name the system of each run
Y, trace 1 (11 x 20)
[[-17 -14   2  30  -5   5   8  18  -5 -10   5  18  23  15  -8  30 -42  19
   17 -42]
 [ 28   8 -15  24  11  10  10  21 -13  17  -7  -6  14   2 -23  15 -25  24
   -5 -53]
 [ 44  12 -37   8   8 -12  13  -5  -9  -9  -4  17 -22 -26 -16   6 -12  23
   -3 -24]
 [ 32   1 -23 -31  22   3  21 -13   4 -34 -26   7 -17 -18  14   8   2  17
  -20  -1]
 [ 18 -13 -18 -35  -2   1  14 -28  25 -14 -27 -27   5  -5   8 -22 -14   4
  -10  25]
 [ -2 -17  -2 -20 -10  -8  12 -30  39  14 -10  -6  11 -11  31  -7 -21 -17
   26  21]
 [ 17 -14  20  12  -6   0  -5   3  30  24   0 -10   6  20  42  22  -8 -18
   18  13]
 [ 23 -16  15  46  -9  -4   2  27   7   4  24  -8   2  15  13   7 -14   8
   15  29]
 [ -1  -8  -3  20  -6   9   7  41  -3 -27  19  21   1  10  -5  19 -32  31
   19   6]
 [  1   2 -14  -2  -8  16  17  39 -12  -4 -31   8  16  14 -21  10 -30  30
    2 -27]
 [ 28   4 -36  -3 -15   4  31   4  -7  16 -25  15   6 -16 -31  -4  -9   7
    8 -30]]
B, trace 2 (11 x 20)
[[  4  23 -10   1  -8  19  -7 -36  15 -22  67 -25  11  -1 -20  17  19  17
   -3   8]
 [ 11  18  34 -17  41  -6  -7 -44   4   4  -2  -6  14 -17  29  23   2  40
   -6 -16]
 [ 10   3   9 -24  32  -6 -46  15   9  38  21 -26 -13   2  17   5   9  -8
   23  12]
 [ -3 -11  18  -4  -1 -47 -21   3 -12  -6 -15  28 -26  -5  17 -17 -12  18
   22  38]
 [-47 -12   7 -18   3   6  -4  38  -4  -2 -31  -7   0   6  -1 -33 -26 -15
  -16  13]
 [-18  12   7  22 -54  -1  17   1 -12  17 -14   7   4  13 -20 -25  20 -20
   -6  19]
 [-15  -3   1   7  -8  28  43   3   3 -17  -4  32   7  -4  14  23  20 -24
   -8 -14]
 [ 27 -22  -6  17   1  10  -7 -12  -3 -13   8 -20   8  32  -6  22  23 -19
  -20 -23]
 [ 27 -21   2  22  34  -4   9 -15 -18 -14  36   5  11 -23 -13  -3   7  20
    6  -6]
 [-28   9  -5 -29  18  -2 -34 -14  -6 -14  28 -11   8   1 -16   8 -14  26
   10 -15]
 [ -9  25  16 -11   7 -28 -23 -30  -6  40 -19  -2  -4 -18   5 -12  -1   6
    2 -15]]
A, trace 3 (11 x 20)
[[-47  -2 -25 -18 -41 -28   3 -23   3  -9   5  65 -30 -23  -1   0   8 -38
   36   1]
 [-22 -42  -8 -13  12 -21 -51 -22  11  25 -15 -22  14  35   8  16 -17 -48
    8 -52]
 [ 43   4 -39  22  12 -17   2  -8  28  48  14 -24  -9 -43  -6 -24 -48  -4
   21 -16]
 [-23  -4  19   8  41 -17 -10  35   4 -28   0  10  -8 -17  28   0 -70  49
    4   3]
 [ 13  15  27  33  -5  23  10  39  -9  -1 -31 -52  25  42  -6 -14 -23  26
  -53   1]
 [  6  45  16 -13 -10  48  64  27 -12   7   0  22  17 -31 -18  -2  30  36
    3  18]
 [ -5  -3  13 -39 -12  -6   0 -12 -39 -42 -41  46  -6  33  -5  31  48  20
   -4  -2]
 [ 29 -43 -32 -15  -4  10  12 -27 -13  -4  -2  -6  -2  10 -21 -14  66 -63
  -18  -6]
 [-22 -19 -53 -40 -20 -11 -12 -28  30 -17  42  18 -24 -29  -9  -9  -6 -34
   45  22]
 [-49 -23  -2  11 -13 -41 -35 -27  31   6 -17  -4  -8  16  32  -5 -56 -45
    0 -19]
 [ 19   3   1  21  22  12  -2   9  41  65  10 -49  27 -12  20   3 -55  -8
   18 -30]]
Y, trace 4 (11 x 20)
[[-43 -10  37  50  19  15 -14  12  15  -8  43 -50  16  18  22 -15 -14 -34
  -48   9]
 [-59  48  12  42 -20  -7 -36  10  15   8  61 -13  -3   1 -11   7 -45  18
    3  -8]
 [-28  80  37  20  13  15   3  39 -25  29   2  24  -4 -13   0  32  -5  48
   -9 -34]
 [ 32  68 -10 -14  -8  15  -4  29 -43  25  -3   1 -15  -8 -55  -4  46  46
   -7  -7]
 [  8  15 -17 -51  -4 -17  15 -23 -51 -25 -25  54 -24 -33 -39 -22  57  20
    6  14]
 [-14 -38  -9 -86  21  13  -1 -33 -18 -23 -41  -1   8   5  -9 -19  62 -33
  -16   3]
 [-25 -57   3 -19  -6 -29 -25 -67   8  19 -15 -35  19   6  -3 -54  20 -70
   -9  14]
 [-49 -37  25  27  22 -21 -38 -31  30  23  47 -12  -2  -6  48   1   2 -82
    6  -2]
 [-30  13  51  68  13 -12 -57  27  12   9  48 -41 -12  38  40  20 -15 -21
  -32   5]
 [-43  57  28  64   0   6 -15  59 -13  -6  65 -11 -10  -9 -16 -12 -38  43
  -19  16]
 [-47  91   1 -15 -14  25  -4  58 -29  -1   8  36 -13  -8 -39  24 -11  63
    1 -28]]
B, trace 5 (11 x 20)
[[-46  16  24  11  -9  14  27 -28  21  44  36   7  30 -39   7 -12   0 -23
   25   2]
 [-28  11  26  13 -23 -11 -28 -24  28  -2  13   9  -9  37  48  57   0 -23
    5 -15]
 [ 29 -20  35  60  44 -18 -10  27 -12   7  -8  -8 -16   6  41   4  -2 -18
  -34  -9]
 [ -7   0   0  27   8   5 -23  56 -35 -35  49  -4 -22  11 -28 -19  10  16
  -12  36]
 [-34  29  23 -28   3   6   9  -4 -48 -31 -31  16  13   0 -34 -16  20  44
  -32  -7]
 [-10  20  -5 -51   4  30   2 -10 -13  47 -12  -4   9  -8 -20  -2  66 -40
   -1 -19]
 [ 24 -38 -17 -20 -14 -24  -1 -52   7  -9   5  39 -19  -5  20  22  48 -37
   31  11]
 [ -4 -78  -9  -2  44 -14  -7 -25  16 -39   6 -19  12   0  22 -15 -34 -30
   -9  -4]
 [-31 -11  18  41  -8 -20 -21 -24  -2   9  49 -43  30  -1 -29 -50 -38   7
    1  21]
 [-76  56  50  16  -7   1   4  -8   4  14  25  22  14 -22  14  13 -19  26
    5  -6]
 [-18  45  35   8   0   4 -36  26   3  35 -22   0 -25  33  39  43  31 -27
  -30 -26]]
P, trace 6 (11 x 20)
[[-14  -3  -1  36 -31  10   1   2  18   1  62   7  -4   5   2  15  14 -33
   21  20]
 [ 23 -12  19  57   4 -20   3   7 -12 -23  27  24  -5   6  16  26 -13  26
   11   5]
 [ 16  -1  -1  -6  25  10 -26  37 -16  -3  33  -9   7  12 -21  22 -11  42
   24  -9]
 [ 15  23 -12 -17  -3 -31 -26  -3 -23   9 -30   4 -11   3 -24  -3 -19  46
    7 -17]
 [ -9  11 -14 -44  29   7  -6  10 -14  10 -38   8 -14 -13  -3   1  12  -8
  -13 -35]
 [  3  -5 -25 -17 -22   1   4  -7   3   2 -31 -16 -11   8 -15 -29  15 -37
  -28   6]
 [-24  -6   5   5   0  12  40 -14   8 -23  -3   5   4 -24  12 -28   2 -19
  -27  20]
 [-24  -8  16  14 -22  17   6 -23  22 -15  30 -20  27  19   8   8  -1 -10
   -6  11]
 [ 16   3  17  37   5 -11   4 -32   7  16  35  -3  14 -14  11  11  -5  13
   16   0]
 [  9   5   7  -4  16 -13 -32   9   5   8  31  11 -20   2  19  30   4   6
   26   7]
 [ 30 -16   6   7  16 -25 -25  28 -23   8 -21   0 -14  15   1  -1  -4  14
    4   2]]
P, trace 7 (11 x 20)
[[ 25   5   5  43   6 -24 -14  12  11  17   4   0 -32  -3  31   8  -9 -16
   -9   3]
 [  9  11  12  13  14  17  -5  67  -9   0  11  -5 -18   7  10   1   0  11
   -7  25]
 [  0  26  20   6 -25   5   5  28 -26   1 -25   1  10  25 -23  -7  -2  40
   -7  12]
 [-10  23  10 -27  -3  20  23 -10 -21  14 -18  23  22 -11 -24  11  26  22
    9 -26]
 [ 10 -11 -27 -28 -23  -3   5 -41  -4  -2 -11  20  -2   4 -18  14  37 -25
   12 -17]
 [ 11 -51 -23  -5  15 -12  19 -26   2 -33   4  16  -6 -20   8 -13   7 -29
    0   7]
 [-22 -41 -10  -1   9  -3 -10  -3  21 -37  25 -26  11   6   5 -17 -41 -11
    0  21]
 [-18   8  15  31  10 -17 -16 -14  21  12  14 -32  17  -6  11 -10 -61  20
   -6 -11]
 [ -7  53  12  12  12   1 -29  12  20  48  15 -16 -13  -7  19  23 -14   4
   -2 -22]
 [ 42  36   5  17  -6  -8 -14  34  -8  32 -19   5 -44   8  20  15  28  -9
  -14   3]
 [ 18   2   9 -11   3  22  26  57 -33 -12 -24  20 -15   6  -4 -10  40   8
  -10  34]]
X, trace 8 (11 x 20)
[[ 18  -8  -9  20 -23   0  33  23   9   3 -30   3  -5  -1   9 -19 -21  -6
   -7  20]
 [-15 -13   1  -7  -9  23  29  16  19 -17 -23  -4  17  11  17   6 -28  -4
   -7  -2]
 [ 21  -9  -4  -7  -6  19  11   0  16  12 -19 -19  30  22   1  20 -16   8
    7 -25]
 [ 39  -9 -21  -2   7   6  17  -3  11 -10   4  15  -2  -5  10  35  -8  17
   17 -21]
 [ 23 -23 -17  -6   5 -18 -17  -4  -2 -37  -1   5  -8  14   1  13 -22  26
    7   2]
 [ 18 -27 -11  -3   7 -18   0   3   0  -1  -7 -11   7 -10  -9 -27 -36  20
   18  17]
 [-11  -7  -6 -17  -2 -18   5  -4  26  14 -21   6  -4 -20  22 -13 -42   0
   20   7]
 [  8 -12  18  -4   9 -14  -9   1  13  19 -43  -6   2  11  37   9 -18  -6
   -7  -6]
 [ 40  -7  -7  12  -4   4  13  32  12  10 -24  -6 -14  16  26  12  -2 -12
   -7   7]
 [ 15  -2  -7   6 -23  16  27  24  13 -31 -14   5  -1  18  14  14 -20  15
   -9  18]
 [  5 -25  -8 -22  -3  25  21  13   7 -18 -13 -11  32  18 -10   4 -25  21
   10   2]]
A, trace 9 (11 x 20)
[[ -5 -10   0  -3 -44 -22  23  27  -5 -23 -39  51 -27   6  11 -10 -10   6
   22  47]
 [-25 -53  14 -10 -10  21   5  25 -12  14 -31  -6  39  43 -14  -8  12 -39
   10  -9]
 [ 23  -3 -45 -11 -43  -4  23  -9   2  32 -12  16  13 -13 -45 -13 -11   5
   45 -11]
 [-23 -42 -10  -9  22 -24   8  -6 -17 -29 -25  44   5 -16   2   3 -33   0
   19 -35]
 [ 25 -32 -41   4   2   9  -2   3  14 -15 -13 -46  18  27 -23  -6 -40  -8
  -19 -29]
 [-13  19 -34   3  -9  17  50  16  26 -10  -1  12  -8 -44   2 -17 -46   5
   -4  -2]
 [-24   5   7 -27   2  15   1  24  13 -20 -49   5   6  29  27  28 -36  19
   -9 -19]
 [ 48   4 -14  -1  -6  21  36  19   5  30 -50 -13   4   4   5  -3   9 -13
  -20 -11]
 [ 17 -15 -18 -45  12  12  25  32  -3 -18 -15  35 -13 -21   7   4   6  17
   31  25]
 [ -6 -38  -9 -13 -26 -14  -1  13 -12 -29 -48   4  -4  40  -4 -22  -5 -18
  -11  18]
 [-11 -27 -23 -17 -23  28  35   2  15  24  -5  -8  28  -8 -21 -28  -2 -37
   18   2]]
E, trace 10 (11 x 20)
[[ 26  -9   4 -22  38 -22 -29 -17   7  27 -46 -57  23   6   3 -21 -48  28
  -15 -29]
 [ 26  29  -6 -34 -13   0  31 -12  35  56 -60  -9  -7 -31  29 -17 -10  -8
    5  12]
 [ -4   9  23  23 -25 -26   6  16  14   4 -60  31 -34  16  58  16  -8 -26
  -20   9]
 [ 38 -26  -6  41 -23  18  29  42  -8 -35 -35 -20   2  49   1  -6   1 -10
  -52  11]
 [ -3 -11   3  16 -40  23  58  15   7 -29  -7   2  42   9 -20 -14 -42  47
   11  26]
 [-30 -27  35   2   1  -5   7 -11 -14  22 -38  15  62  21  -9  13 -36  22
   31 -46]
 [ 49 -38 -12  -4  26   1  31   7 -13  43 -41  23  15 -22  -1   6   7 -23
   29 -45]
 [ 14 -24 -22  -2  27 -11  28  37  19 -23 -23  43 -41 -41  47   1 -37 -11
   10   7]
 [  9 -26 -20   8  20 -18 -28  25  23 -38 -23 -37 -15  29  22  -8 -69   8
  -34  -2]
 [ 24  22 -12   1 -19  12  24 -11  33  25 -29 -61  33   1  -9 -29 -56  29
  -17  -1]
 [-21  41  34  -5 -33   7  28 -11  27  50 -55  16  23   0  36  19 -22   8
   12 -19]]
X, trace 11 (11 x 20)
[[ 36  26  -9  -4  -7  -4  12  14   9  -8 -17  10 -33  -9  21   8  -4  26
   -7  23]
 [ -5 -16   4 -32   4  11   5  16   2 -36 -20  -8   0  19  10  -7  -2  15
  -10  38]
 [ 16 -16  -7 -26 -23  13  21 -10  10  18 -16 -14  29   7 -14 -13   1  -1
   25  19]
 [  5 -19  -2  -9  -6   1  28 -29  20   1  -3  30  12 -16  26  27   0  -9
   28 -11]
 [ 16 -43   0  16   2 -21 -21 -12  -3 -12  -6   3   2  33  12  22  -4 -14
    7 -19]
 [ 31 -24 -12  46  -4 -17   9  16  -5  -1  12   1  -4  -4  -7 -12 -30   5
    9   6]
 [-30   0  -4   8  -5  -3   8  26  15 -16  -3   6  -3  -8   9  -8 -57  14
    0   3]
 [ -7   7  13 -14  15   5  -9  19   6  28 -37 -24  20  10   5  -4 -34  17
   -4 -20]
 [ 36  21 -14 -17   8  12  14  19  14  28 -26   3 -16 -11  19  22   3   1
    2 -15]
 [ 28   3 -11 -18  -5   0   9  -1   1 -41 -26  10 -21  19  17  25  12  15
  -20   6]
 [ 30 -36 -15 -15  -5   8  17   2  -2 -32  -3 -21  16  14 -15 -17   2  13
   -2  29]]
E, trace 12 (11 x 20)
[[-56  18 -12 -11 -14  15  10   8  -4 -25  21  32 -12 -14 -16   0  10 -18
   -2  -6]
 [  4  -5 -17  17  -2 -16 -32 -23 -15 -20  30   4  -3  22 -23  27   7   0
    0 -35]
 [  3  10  -7 -10  28  24  18 -26  -2  -9  35 -10  13 -34 -20  -6  21   0
  -14 -11]
 [-17   5   5 -29   7  -5 -27 -26  22  -2  36   9  -7  -5  20  30   5   2
   31   7]
 [ 12  -3  22  13  40 -11 -34 -11  -9  15  23 -22  -8  -3  11  -4  28 -13
  -16   1]
 [  2  19 -14 -29  -3  19  -9  18  13   7  25 -16 -19 -10  -1 -11  24  -9
    4  43]
 [-27  26  25  15 -12 -26 -37   0 -11   2  19   0 -17   9   0 -10  -1  11
   -2  23]
 [-12  16  -4 -10 -11  10 -17   1 -23  15   1 -21   5  18 -36 -15  36 -14
  -21  -8]
 [ -5  26 -11   0 -29  -5  12 -18 -12   0  22  32  -9 -17 -24   2  27   5
   18   8]
 [-35  -7  10   2   9  -5 -11 -18 -25 -30  18  21  -5   3  -8  12  25 -15
  -14 -18]
 [ 22 -21 -26  -6   7   5  -8 -21  -4 -18  41 -10   1  -1 -26   3  26  -7
    5  -3]]

runs to name
trace 13 (2 x 20)
[[ 19   9  13 -64  28 -11 -43 -14   8  61 -29 -34 -17  -2  23 -12  46 -31
    6  15]
 [-10 -26  25  -9  -8 -31   0  13  -9  27 -50  16 -26  -7  28 -53  27 -50
   -4  51]]
 : P
trace 14 (2 x 20)
[[ 37 -16 -30  -5 -38 -21  19  17  17 -13 -36  33 -25   6  17   9 -28   9
   30  25]
 [-15 -58   1   6   2  15  20  55  -5  -4 -36  12  12  19  11  -9 -19 -39
    6   0]]
 : A
trace 15 (2 x 20)
[[-30  17  17 -27 -15   5  22 -35  -1  13  -5  32  34 -19  -8  15  -5  32
   39 -10]
 [ 35 -30   4  13  11 -22   1 -42 -14 -14 -28  14  13  19   8  29   9   7
   -7 -45]]
 : A
trace 16 (2 x 20)
[[ 11   0  26  20  12  26  13  23  18  14  31 -24  20   3  23  13  -3   5
    5  20]
 [-12  21   8  -2 -22  11 -12  25   9   9  16   7  -1  22   7  33  -7  18
   26   6]]
 : X
trace 17 (2 x 20)
[[ 19  32  10  35  51   4  30 -10  17  22   7 -36  -4 -62  22 -36 -23   6
  -50  -9]
 [-19  28  -8 -51 -27  31 -20  26  56   7 -16 -13 -14  35  45  47 -16  -8
   10  13]]
 : E
trace 18 (2 x 20)
[[-22  50   5  15 -48 -49 -13  -5  17  33 -45  16 -37  -6  23 -20 -40   1
   -2  12]
 [-15  22  -9  15 -17  27  37  62  29   4 -30   8 -38  -8  41  -4 -18 -38
  -33  21]]
 : B
trace 19 (2 x 20)
[[-22  11  23  -9   0   5   5 -12 -12 -12 -25  -1  -6   5  11 -11  32 -15
  -39   5]
 [  4 -12  10  -3   6  19  10  -4  -8   4  13  -5   2   1   3  -7  54 -34
   -9  19]]
 : B
trace 20 (2 x 20)
[[  8  13  28   8  11 -14 -13  23 -12  41  -5  15 -27 -16  26  -8  29 -19
   11  27]
 [ -1  -2   2   0 -12  10 -17  41 -15 -16  21   3 -28  20  -4  -4  38 -16
   -4  41]]
 : Y
trace 21 (2 x 20)
[[ 13  17 -52  -4 -26  15  11 -44   3 -32  42 -23   4 -11 -55 -13  20   2
  -23 -10]
 [-26  -3   2 -11  32  -4   1 -71   6 -31  59 -13  22 -40  -8 -11  -5  19
   -2  -1]]
 : X
trace 22 (2 x 20)
[[-63   9  36   2   0   0 -23  13 -11 -59   9  16 -14  32  25  18   1   8
  -32  19]
 [  9  35  10  11 -32  29  -1 -13   9  49  -1 -46  15  29 -13   0  47 -37
  -34 -10]]
 : A
trace 23 (2 x 20)
[[-15 -14  -9   5 -15 -18   1 -52  20  -4   8 -10   3  -7   6 -10  -7 -32
   -6  -6]
 [ -8  -2  26  20  19   0  -8 -25  23  10  21 -15  10  -1  38  24  -4 -17
   -9 -13]]
 : Y
trace 24 (2 x 20)
[[ 45  20  -1  -7  23  -5  -8  32   1  58  -6 -10 -19 -24   8  -6   2   9
   21   8]
 [-18  36   1 -17   5  -9 -12  49  -2   0 -33  17 -45  -9  23 -12 -10   4
  -18  22]]
 : E
trace 25 (2 x 20)
[[ -7  29  12  12  -1  13  20   0  -4 -31  42  23 -27 -28  12   3  41   3
  -19  34]
 [-25 -11  13 -13  -4   4 -40   0 -11 -45  35 -11   2  45  -7  19  21   7
   -5  21]]
 : E
trace 26 (2 x 20)
[[ -8   2 -13 -40  38  36  25  23  11 -30 -20  -3  -2 -20  17   4 -11   4
  -27 -12]
 [ 25  12 -23 -36 -24   6 -11 -32  20   5 -26 -34   9  29 -14   8   2   9
   -9 -10]]
 : X
trace 27 (2 x 20)
[[-25  25   3  30 -22  -9  15   1   7  -2  -3  16 -10 -16   5  -7 -25  -1
  -13  -4]
 [  0  37   2  -4  -6  34  15  12   9   4  11  -2   2   1   2  29  11   9
  -11 -14]]
 : Y
trace 28 (2 x 20)
[[-30  36  -5   5  22  11  -3  27   0  13 -18   9 -33 -18  19  11   2 -36
  -43 -46]
 [ 45  29 -42   7 -23   9  -3  15  16 -32   7   0 -38  21   1  41   3  10
  -18 -10]]
 : E
trace 29 (2 x 20)
[[  6 -18   2  16 -19 -23 -30  40  -6 -11 -15  -6 -19  42   5  -4 -21   5
    6  29]
 [-12  -5   8  18   1   4  32  42 -32  -4 -29  16  10 -10 -18 -34 -18  14
  -12   4]]
 : B
